In the data rows, 128 means zero.
How far apart are the two rows of each pair, measured in a hidden way? 0 means very close, and 20 very far. Two or three weighted sums of its numbers give each row a place; it is the straight-line distance between the places.
<194 153 135 135 114 117 135 100  93 172  20  57 140  96 207 118>
<103 135 112 112 134 110 152 100 105 100 139 132 120 138 120 119> >> 7
<131 169 135 115 109 141 147 138  73 102 134 133 112 128 111  93>
< 96 121 110 112 190  78 165 102 183 152 189 182 143 144 121 143> >> 7
<103 127 146 105 160 102 189 113 181 168 199 190 128 125 152 125>
<145 115 160  89  99 188 134 162 136 188  57  48 126  90 229 149> >> 12
< 68 104 119 123 145 108 135 104 167 116 192 160 162 134  97 144>
< 78 104 111 143 138 111 128 102  99 103 134 116 116 106 188 128> >> 4
<187 146 151 152 106 110 113  96  88 123 102 100  92 113  99 119>
< 89 122 120 119 103 128 111 103 138 164 108  84 131 115 179 122> >> 7
< 92 117 105 121 157 104 144 104 132 102 135 136 125 132  89 142>
<105 109 182  67 147 151 168 127 171 120 188 150 164 142 105 167> >> 11
<149 138 118 131 121 183 126 193  77  93  79 114  96 106 100 126>
<217 146 159 177 114 157 109 169  99  93 142 132  90 114 118 117> >> 13
<103 114 131 133 106 113 103  95 113 142 126  96 105 134  93 133>
<163 108 171 132 245 109 224 113 174 144 190 178 184 156 191 157> >> 12
<136 124 137 150 108 129  83 135 129 105 142 142  96 121  95 127>
<161 126 151 169  93 114  98 115  97 101  99 129 127 135 111  95> >> 6
< 74 101  88 155 114 106  83  91 121 101 131 116 146 129 176 140>
<118 119 170  78 114 209 142 213 141 102 152 129  96 121 123 150> >> 8
<207 101 186 176 159 198 101 255 124  92 125 123 255 255 128 116>
< 98 181  96 133 114 103 153  92  61 107 108 108 121 103 191  87> >> 10
<131 130 138 109 150 106 156 104 135 134 135 159  98 104  98 110>
<152 133  84 158 116 145  88 175  92 156  23  64 139  98 166 126> >> 9
<126 108 104 149  98 126  94 116  91 100 111 106 232 135 255 158>
<120 112 137  95  95 158 132 137 183 210  75  42 146 118 201 142> >> 2
< 86 110 136 126 135 108 134 102 178 158 162 175 155 142 124 157>
<178 144 133 160 142 158 105 221 101 134 115  98 107 132  94 126> >> 5
<116 117 114 109 144  95 136 101 100  94 123 121 114 125 115 143>
< 71 120 115 127 100 110  95  93 183 152 184 182 111 144  93 151> >> 10
< 93 117 110 126  98 127  97 103 214 247  76  36 171 128 211 133>
<176 130 133 147 121 155  86 174 128 107 103 147 126  91  99 120> >> 17
<110 106 122 110 137 115 124 105 131  99 139 133 122 139  87 158>
<179 132 133 136 127 109 125 101 175 218  52  45 132 101 209 126> >> 12
<123 137 135  86  86 136 116 110 116 101 122 134 112 119 114 127>
< 69 150 100 136 102 105 118  94 108 100 152 144 147 146 104  99> >> 5
<106  99  78 177 122 138  84 183 212 250  70  39 162 134 198 123>
<239 150 190  93 100 183 150 153 140 146  99 152 105  94  94 145> >> 9
<189 128 188 115 109 172 126 160 138 111 155 143 154 134 101 141>
<102 150 125 124 116 112 129  91 105 103 133 140 151 141 154 108> >> 5
<192 120  78 194 121 113 118  98  72  99  33  96 143 103 181 141>
<132 130 133 107 107 138 128 108  99 149  59  70 132 110 171 128> >> 9
<124 143 149  92  96 144 128 110 122 102 155 136  95 133 121 125>
<115 158 122 115 111 138 128 147  54 103  73  98 105 104 134 101> >> 4
<140  98 152 124  86 129  84 112 131 150 103  83 123 143  82 171>
<191 120 116 162 187 102 180 111  72 102  10 104 102  78  90 139> >> 17
<178 129 147  81 255 144 255 130 124 112 138 147 137 118 186 125>
<129 103 137 124 115 154  86 169 104  90 117 115 171 151  98 146> >> 14
<128 114  79 167  93 131  92 105 106 150  90  87 154 109 242 139>
<142 129 141 141 110 143  97 153 121 100 149 134 103 127 125 124> >> 9
<134 126 112 127  85 122  99 107  99  99  90 126 110  99 147 127>
< 91 118 106 118 119  96  98  92 120 100 118 136 123 126  97 142> >> 2
< 52 106 115 134 140 110 125  98 148 110 182 154 119 138  96 146>
<113 127 126  98  98 141 101 128 120  96 142 132 173 150 107 130> >> 3
<215 131 198 120 203 132 215 132 118 136 101  85 131 141 106 182>
<100 124  97 136 102 133  86 141  88 108  92 105  90 106 115 133> >> 15
<143 104  91 161 145 112 146 111 145 104 157 141 125 140  85 173>
<125 131 104 114 110 105 105  92 109  95 100 134 117 121 131 123> >> 8
<109 147  95 186 112 114 160 101  82  96 164 134 182 160 104 106>
< 74 111 106 117 131 118 130 102 123 129 137  96 156 139 173 148> >> 6
<101 132 131 100 125 117 138 105 107  99 116 127 133 133 122 145>
< 91 103 126 117 143 109 140 104 155 117 151 157 173 139 181 147> >> 3
< 93 106 121 101  91 138  83 107 177 127 162 160 125 130 122 151>
<124 124 104 111 106 120  91  91 116 100 113 134  99 121 110 131> >> 7
<110 152 102 138 108 102 116  89  97 107 104 139  90 102 139  95>
<107 107 140 115  91 134 102 106 104 144  98  88 104 123  93 140> >> 11
<193 144 159 193 113 140 111 167 103  98 155 133  88 113 108  98>
< 87 156  99 136  93 133 137 112 125 189  93  65 135 130 194  89> >> 8
<111 191 134 119  97 126 187  99  99 111 167 158 112 116 170  58>
<180 137 143 152 119 145  98 178 135 112 123 150 188 170 109 125> >> 9
<180 132 155 149 136 107 135 102 145 112 153 155  80 103 131 115>
< 70 122 118 124 118 165 100 201 142 104 185 156 121 137  88 141> >> 17
<104 105 134  99 113 133 111 101 143  96 142 133 127 133 123 156>
<107 124 138 102 125 176 117 216 156 198  77  57 153 140 105 133> >> 7
<170 166 113 115 148 113 170 104  58  93  61 108 115  88 193  99>
<142 143 150  74 118 134 160 108 141 142 135 160 132 135 111 142> >> 8
<185 147 159 129 127 170 129 211 142 130 176 163 130 119 110 117>
<156 155 121 114 104 132 114 146 101 179  44  61 109 107  98 100> >> 4
< 53  89  99 153  84 112  75 102 174 197 109  70 129 136 155 138>
<165 109 155 111 102 135 113 104 151 111 142 149  99 105 150 137> >> 9
< 86 160 163 105 158 136 234 123 196 206 237 225 166 158 120 105>
<183 148 149 143 116 157 114 166  93 100 126 130 145 114 107 121> >> 13
< 67 102 118 162  86 107  85  98 102  95 117 131  96 125 109 122>
<126 110 101 125 121 101  88  92 100 141  84  94  87 108 115 120> >> 8
<103 118 133 105 197  98 185 113 171 140 170 167 133 136 136 151>
<142 109 142 107 198 122 217 128 146 103 161 144 135 149  88 172> >> 2
<109 115 145 107 134 172 108 219  90  98 117 112  79 101 136 126>
<105 141 123 119  90 132 116 119 133 108 166 151 161 138 102 130> >> 10
<161 120 195  63 125 161 163 129 174 131 182 156 205 204 111 154>
<116  94 145 144 106 143  69 155 155 107 150 151 163 138  98 145> >> 12
<162 100 158 110  93 145  97 111 120 100 119 135 119 134  83 166>
<126 128 120 111 126 110 122 100 105  98  87 127 113 124 114 136> >> 7
<114 117 123  88  94 129 119 104 123 101 149 136 109 125 120 132>
<115 142 106 159 161  99 176 101 124 131 142 162 129 139  92 126> >> 8
<154 183 130 129 100 125 151 104  80 105 136 142 101 102 159  70>
< 86 145 130 140 142  90 157  97 207 231 188 241 128 136 119 112> >> 7
< 94 136 107 134 161  79 169  98 102 100 105 135 140 141  91 125>
< 69 128  91 143 250  95 212 107 159 127 196 178 127 120 112 103> >> 7
<128 114 112 128 124 123 134 109 138 108 144 136 119 133  92 160>
<207 144 171 162 148 108 172 104 141 127 160 157  90 109 122 112> >> 11
<163 136 127 109 129 116 137 105 122 180  41  60 102 106 112 136>
<128 138 162  82 141 145 193 126 156 136 175 159 134 150 111 154> >> 7
<182 126 150 155 119  97 124  94 140 134 128 161 104  92 159 107>
<173 143 123 134 217 121 230 121 114 118  79 142 128 111 134 134> >> 11
<203 155 144 163 109 139 103 155 119 118 127 150 118  97 112  97>
<114 119 126 110 137 111 151 104 118 102 151 144 115 121 129 119> >> 3
<191 131 147 145 149 191 115 251 132 180  64  63 185 141 101 137>
<107 134  98 136 131 101 137  99 129 185  52  66 176 128 219 114> >> 9
<107 118 125 124  93 111  94 102 113  92 154 129 118 132  95 142>
<118 180 125 105 108 128 167  98  73 103 136 137 104 106 140  78> >> 5
<134 131  78 188 145 174 121 250 171 220  66  47 137 106 255 104>
<153 119  89 204 176  95 174 107 107 149  84  84 164 127 231 145> >> 10
<134 121 164  70 116 141 152 116 126 103 164 132 110 133 117 146>
<126  90 141  88 127 173  92 211 166 185  84  58 161 122 212 167> >> 6
< 93  96 121 118 114 142  70 168 117 109 141 115 177 181 103 134>
<130 154 153 146 116 140 118 168 113 105 152 154 143 123 108 101> >> 6
<169 159 147 107 193  95 219 114 121 131 136 159 104 121 130 109>
<215 121 165 104 104 137 112 108  75  93  70 100  79  96 109 126> >> 12
<208 133 143 148  95 133 104 120 115 108  93 133 121 112 149 126>
< 77 104 122 119 107 151  78 158 120 111 132 110 100 117 128 146> >> 11
< 38  93  91 150 101 108  57 116 153 163 127  86 119 126 179 132>
<106  96  78 212 102 121  81 132 139 184  98  69  95 126  97 124> >> 4
<143 131 133 109 130 173 126 208 100  93 136 126 129 126 103 125>
<122 106 135  99 112 123 103 100 145 102 143 139 105 130 112 160> >> 5
< 85 122 104 140 121 149  96 180  87  92 112 113  99 106 158 101>
< 88 143  96 147 180  84 181 100 120 106 131 147 134 146  88 124> >> 9
<118 110 114 113 104 117 100  97 114 103 126 128  84 113 124 123>
< 74 103 103 160 118 150  95 180 251 255  71  19 135 100 251 125> >> 17
<169 107 157 155 101 141  83 152 118 121 142 107  97 100 102 113>
< 85 104 123 116  95 125  89 113 175 188 114  65 162 145 162 143> >> 7
<139 100 141 155 112 143  73 168 150  99 174 147 126 126  96 140>
<107 134 116 120 198 101 221 115  75 101 129 109 124 148  93 129> >> 7
< 82  93  95 188 149 100 133 101 194 143 217 180 138 155  87 161>
<114 116 114 109 104 140  86 155 125  96 138 135 118 124  96 138> >> 10
<114 115 132  93 125 175 101 185  86  94 102 106  99 114 127 140>
<103 117 139 108  99 144 115 110 124  96 143 125 120 134  90 160> >> 7
<164 119 129 140 120 155  80 182 163 177 112  77 107 130  88 148>
<145 147  94 180 106 150 123 151  99  97 123 128 242 255 118 109> >> 10
< 94 108 139 103 103 133 113 103 126  95 160 130 106 119 116 146>
<115 126 129 113 133 122 125 101 119 108  96 133 164 124 101 148> >> 6
<146 175 141  99 103 169 171 157  51  92  99 107 108 117 104 107>
<191 102 178  63  98 180 118 145 147 181  59  53 100  79 242 178> >> 8
< 90 144 121 131 114 151 126 171 153 203  71  52 170 127 111  89>
<106 121 136  94 225 115 222 120 121 104 160 137 233 164 221 164> >> 9
< 99 114 128 117 103 130 107  99 135 112 139 153 109 112 142 121>
< 90 103 117 138 173  96 160 106 152 119 163 156 112 131  93 153> >> 4
<143 121 143 118 100 141  87 121 102  92 107 123  96 103  92 129>
<162 164 138 111 238 107 244 120  96 103 133 129 107 118 126 107> >> 16
<191 166 143  94 154 113 202 116  70  99  73 117 126 113 138 119>
<145 126 151 105 139 114 154 109 161 137 154 163 149 130 158 150> >> 6
<139 127 131 102 128 172 107 195 154 188  69  56 140 156 103 130>
<111 163 114 137  86 145 148 115  78  97 144 108 155 137 184 108> >> 12
< 82 122 116 105 162 100 157 105 132 104 178 146 137 151 121 149>
<190 155 172 120 125 133 171 109 189 207 196 220  95 118 106 106> >> 5
<147 122  76 200  93 116  83 107 132 103 123 145 167 125  97 138>
<163 100 145 157  95 119  75 122 255 255  61  21 118 110 204 144> >> 13
<100 130 114 130 113 135 102 158  74 117  85  96 112 103 146 114>
<112 112 129  98 131 132 146 115 108 139 108  88 152 126 170 160> >> 7
< 92 126 118 115 142  99 133  92 172 167 178 194 144 140 101 132>
<191 120 162 150  93 129 101 105 110 128 118  95  90 113  89 137> >> 8
<114 161 100 147 129 104 172 103  99 108 137 151 109 130  98  97>
<107 124 145  90 116 170 123 189 112  97 157 131 123 134  91 133> >> 10
< 99 106 132 113 147 189  89 226 130 164  67  72  64  87 124 145>
<105 101  87 175 255 129 255 114 186 165 171 192 156 161  78 184> >> 16
<163 120 160 124 128 116 139 102 148 128 143 158 101 105 101 128>
<137 135 124 120 118 139  91 168  87 134  68  84 109 106 113 118> >> 5
<215 146 162 181 154  91 170  99 131 127 144 158  77 101 100  81>
<107 142 109 119 103 125 112 124 103 100 124 137  95 113 126 106> >> 13
< 69 112 134 128 255 110 244 116 192 175 181 192 148 156  86 155>
< 95 138  94 135 107 142 121 158 238 255  67  15 165 136 213 110> >> 8
<100 121 126 110 120 113 116 101 117  99 135 139 113 117 113 138>
<102 132 129 125 216  89 198 108 173 144 206 178 151 156 130 137> >> 12
< 87  90 113 114  98 123  78 103 143 100 169 143 108 136 124 149>
<132 107 144 139  94 134  84 124 175 128 181 167  92 113 118 119> >> 3
<179  96 150  79 123 145 116 113 120  99  83 120 112 110 103 168>
< 85 116 111 126 255 111 218 115 151 111 179 157 201 164 161 174> >> 15
<195 176 186 148 168 217 179 255  59 104 120 108 181 194 123  72>
<168 132 147 135 134 180 115 227 111 120 133 105 143 129  93 149> >> 9
< 87 118  94 134 106 124  83 138  84 111 105 105 133 131  93 132>
<214 150 169 114 120 179 130 191 111 110 107 131 116 102 104 121> >> 4
< 92 161 102 120 128 113 149  94 105  99 148 142 116 136 118  94>
<142 107 128 122 109 122  94 100 141 108 125 144 114 113 125 142> >> 6
<138 188 155  88  96 156 203 121  93 110 159 141  99 106 194  69>
<147 137 121 125 133 102 128  97 139 134 112 156 145 122 138 136> >> 9
<185 109 159 149 127 166  94 210 147  99 149 139 186 173  98 144>
< 97 157 113 127 118 115 156  97  77  92 121 126 136 145  96 117> >> 4
< 89 116 111 106 137 111 134 104 109 133 128 102 128 136 115 134>
<134 136 151  78 126 135 163 114 116 105 156 137 120 136 122 141> >> 2
<110 127 120 126 117 102 101  89 129 108 144 148 121 129  98 132>
< 67 114 103 156 125  98 113  94 142 104 161 155 108 127  94 126> >> 4
<113  89 127 115  92 134  73 108 119 102 145 115  77 104 150 140>
<103 135 129 108 158 106 174 107 131 108 147 146 165 141 166 127> >> 11
<147 125 149 117 101 120 107 100 141 111 158 151  94 113 106 126>
<100 126 110 136 136 101 147 100 120 106 123 144 116 125 102 136> >> 6
<128 103 167  76 109 171 118 161 173 200 106  55  88 107 182 150>
<115 119 138 131 200 100 210 121 230 238 220 245 127 137  92 150> >> 10
<136 148 133 108 100 134 125 102  78 139  69  79 133 112 198 110>
<114 156 129 102 104 119 132  98 114 106 156 144 111 129 113 121> >> 3
<192 148 146 131 149 194 128 255 107 153  70  74 115 116  98 119>
< 85 130 129 133 143 177 122 238 107  98 166 137 255 255 130  96> >> 7
<125 140 122 100  95 125 114 105 174 215 101  50 161 150 160 134>
< 74 137 112 132 121 143 112 178  80  95 134 120 103 123 106 103> >> 14
< 97 160 111 137 145 101 177 101 108 104 132 148 157 143 159 115>
<119 170 114 123 147  94 187  99 114 121 154 162 124 122 120  81> >> 5
< 85 109 119 114 113 119 120 102 155 106 173 154 100 121 131 137>
<171 174 123  97 112 127 161 102  61  97  54 112 109 109 120 105> >> 4
<165 128 156  71 113 151 145 120  99 101  96 127 122 111 129 158>
<109 122  79 166  96 124  83 128 101 129 103 101 152 119 196 122> >> 7
<184 139 155 161 114 144 107 170 105  93 154 126  84 119 142 107>
<137 178 135  93  91 137 155 120  90 104 117 135 102 117 127  89> >> 4
<163 124 159 114 169  99 180 112 215 248 160 245 112 116  95 128>
< 94 138 120 114 112 157 111 186  88 113 125 108 118 131  95 123> >> 9
< 85 106 111 129 165  94 148 102 141  99 160 144 102 115 101 124>
<118 114 132 121  87 120  88 106 139 102 116 143 111 121  90 150> >> 7
<129  98  88 192 255 153 255 126 167 146 159 170 147 163  82 185>
< 78 116 146 122 100 144 125 136 156 113 204 163  97 109 163  98> >> 16
<130 116 140 137 105 131  92  98 200 176 177 199 131 110 194 128>
< 98  97 121 119 116 114 101  96 152 111 150 155 123 126 120 147> >> 7
<101 128 118 132 125 138  81 178 121  96 152 140 181 192 114 106>
<121 130 115 119 125 107 113  93 151 147 130 164 109 112 109 126> >> 4
<122 163 146  99 122 174 147 185  70  91 132 119  91 105 136  85>
<101 115 100 133  98 111  88  94  93 117 105 103 162 132 174 130> >> 4
< 87 111 119 120 122 102 103  94 181 160 177 186 142 141 125 143>
<171 117 199  20 128 177 183 139 130  96 160 121 126 146 116 189> >> 7
<105 144 118 124 111 162 123 169  78 124  86  96 105 126 132 109>
<124 152 132 117 121 115 164 102 104 105 152 143 116 123 145  89> >> 11
<118 132  94 164 255 104 232 113 141 113 151 156 133 134 146 131>
<151 131  94 162 155 195 148 255 102 155 106  79  88  96 106  93> >> 11
< 95 141 143 105 145 119 177 109 141 128 177 162 144 125 114 109>
<150 127 151 106 138 111 140 109 150 150 104 157  92 101  96 139> >> 8
<111  92 108 121 149  91 105  97 150 111 118 147 120 120 106 152>
<213 130 168 185 133 160  97 212 117 101 118 133  73  94 131 118> >> 6
<198 143 162 181 123 153 102 180 113  90 159 134  89 108 104 113>
<111 112 147  91 146 128 155 110 170 131 197 170 154 144 151 150> >> 3
<109 140 130 122 105 127 112 100 125 107 154 150 113 121 106 115>
<166 126 167 114 131 170 128 192 128  95 170 136 107 112  98 130> >> 1
< 98 105  92 146 142  96 120 101 126 101 119 140 117 127  97 149>
<114 110 131 102  89 127  86 112 160 117 155 149 115 126 120 143> >> 5
<188 109 158  95 100 146 101 117 118  97 114 117  91 113 102 164>
<135 118 129 140  93 123  80 130 133 105 131 147 102 112  95 120> >> 4
< 88 128  95 173  90 116 118 111 183 230  96  48 114 134  93 107>
< 77  94 129 115 121 123 118 107 158 107 180 149 111 124 132 147> >> 10
<210 136 137 155 143  99 128  95  90  94  92 116 103  96 112 103>
<111 136 140 119  95 134 105 136 102 100 135 135 117 126 104 124> >> 14
<121 130 121 118 134 105 135  98  90  92 121 124  89 107 169  96>
< 79 105 124 106  95 151  84 134 151 108 155 143 163 167  99 146> >> 12
<110 140  99 142 107 125  83 129 118 187  23  59 123 108 174 117>
<177 118 162 150 120 168  92 201 139 102 153 145 129 117  98 145> >> 2
<100 122 120 144 114 117 119  94  86  98 108 122 101 108 141 108>
< 87 120 159  93 121 141 136 113 231 222 235 238 131 158  87 169> >> 13
<122 128  88 157 108 128 118 101  98 103 136 113 131 134 158 143>
<117 117 114 120 100 119  67 112 124 156  75  77 100 120 105 142> >> 8
< 91 135 120 142 150 171 108 251 126 106 144 147 208 212 109 128>
<137 128 144 126 255 114 232 119 213 193 203 210 152 157  99 171> >> 7
<146 124 136  85 126 118 133 107 104 137  69  79 101  91 172 127>
<151 141 176  87 133 137 161 113 206 221 155 224 110 126  91 151> >> 11
<132 150 102 166 101 139 126 143  63 139  81  86 147  99 227  98>
< 86 102 109 115 116 112  92  94 137 101 158 136 112 129 110 146> >> 12
<135 146 103 121 127  93 125  95  91 103  98 126 116 114 123 120>
<214 126 143 132 235 107 198 118 192 197 119 198 111 112  83 156> >> 6
<161 143 131 139 114 136  90 158 152 163 101 173 119 112  92 129>
<180 148 124 100  86 123 115 107  81  99  58 123  95  88  98 110> >> 8
<127 149 117 102 109 127 123  96 106 157  94  81 162 132 194 115>
< 81 131 113 133 105 105 113  90 141 113 177 158 101 111 122 101> >> 7
<147 115 145  82 128 146 128 113 122 153  82  77 133 122 168 162>
<157 141 137 135 101 138 108 145 123 109 153 150  98 107 132 111> >> 5
<101 132 147 139 118 151 100 177 156 114 169 161 139 135  96 131>
<129  94 153 155  99 115  69  97 179 132 168 169 195 156  98 150> >> 6
< 93 108 124 120 159  73 149 100 187 146 194 181 107 127  95 130>
< 93 107 125 113 109 142  68 153 116 102 130 136 143 142 117 168> >> 14
< 99 147 117 116 135  93 148  96  97 102 134 132 112 128 108 117>
< 86 104 102 134 123  99  99  98 117 113 113 107 131 115 185 143> >> 3
<153 122 125 135 130 108 105  98 106  99 107 124 124 128  85 157>
<135 163 117 121 100 114 120  96  94 103 120 131 100 125 121  95> >> 4
<106 125 128 105  96 122  98 104 141 100 165 142 104 131 129 130>
< 75  82  99 142 182  87 139  99 159 114 151 157 124 145  79 173> >> 6
<178 157 154 132  91 133 127 125 124 111 148 150 185 171 120 100>
<122 136 139  91 110 133 131 110 131 108 145 143 116 132 128 142> >> 8
<126 182 121 127 166 105 246 115  78 116 118 140 158 141 162  96>
<174 139 175  85 116 151 175 120 104 101 146 128 116 137  95 140> >> 10
<148 152 116 131 122 119 150 102 128 149 111 160 128 121  90 140>
<117 151 152  83 255 130 255 125 164 154 202 178 136 156  96 139> >> 8
< 97 143 104 133 185  86 181 107 130 107 138 150 101 104 110 111>
<124 132 109 108 139 187 120 247 255 255   4   0 210 131 215 151> >> 15
<106 153  97 150 214  90 227 109  59 125  83  93 179 137 190 119>
<144 106 138 145 104 107  82  91 186 154 165 179 172 138  99 132> >> 7
<151 168 152 115 102 130 158 106  67 123 132 103  98 119 124  86>
<150 127 125 148  97 127  83 137  93 111 107 102 117 141  92 135> >> 8
< 90 129  96 125  98 121 113  95  96 114 115 103 193 136 210 127>
<205 114 151 194  93 121  85 114 125 100 145 140 112 129  90 145> >> 6
<110 108 117 110 137  95 114  99 132  99 115 138  96 106 123 146>
< 95 138 116 131  94 113 105  97 123  96 164 140 129 140  98 123> >> 9
<116 106  78 169 108 130  60 152 141 172  87  78 154 118 213 159>
< 97 151 120 113  98 116 143  99  76 112 126 107 163 127 217 103> >> 9
<137 128 145 137 103 135  97 143 134 110 157 152 184 161 109 123>
<125 135 109 143 211  90 193 110 128 115 105 143 108  86 108 113> >> 11
<227 113 168 185 106 144  69 154 194 200 101  59  96 102 177 136>
<139 132 133 109 239 119 238 128 144 122 140 149 146 118 104 135> >> 12
< 71 132 137 126 222  93 207 109 191 192 200 215 149 125  95 111>
<133 163 134  87  95 138 152 113  91 103 127 136 114 111 137 117> >> 6
<198 172 147 141 111 114 154  98 133 146 167 171  95  94 114  64>
<190 112 181  90 103 168 107 148 152 124 134 146 186 190 109 157> >> 8
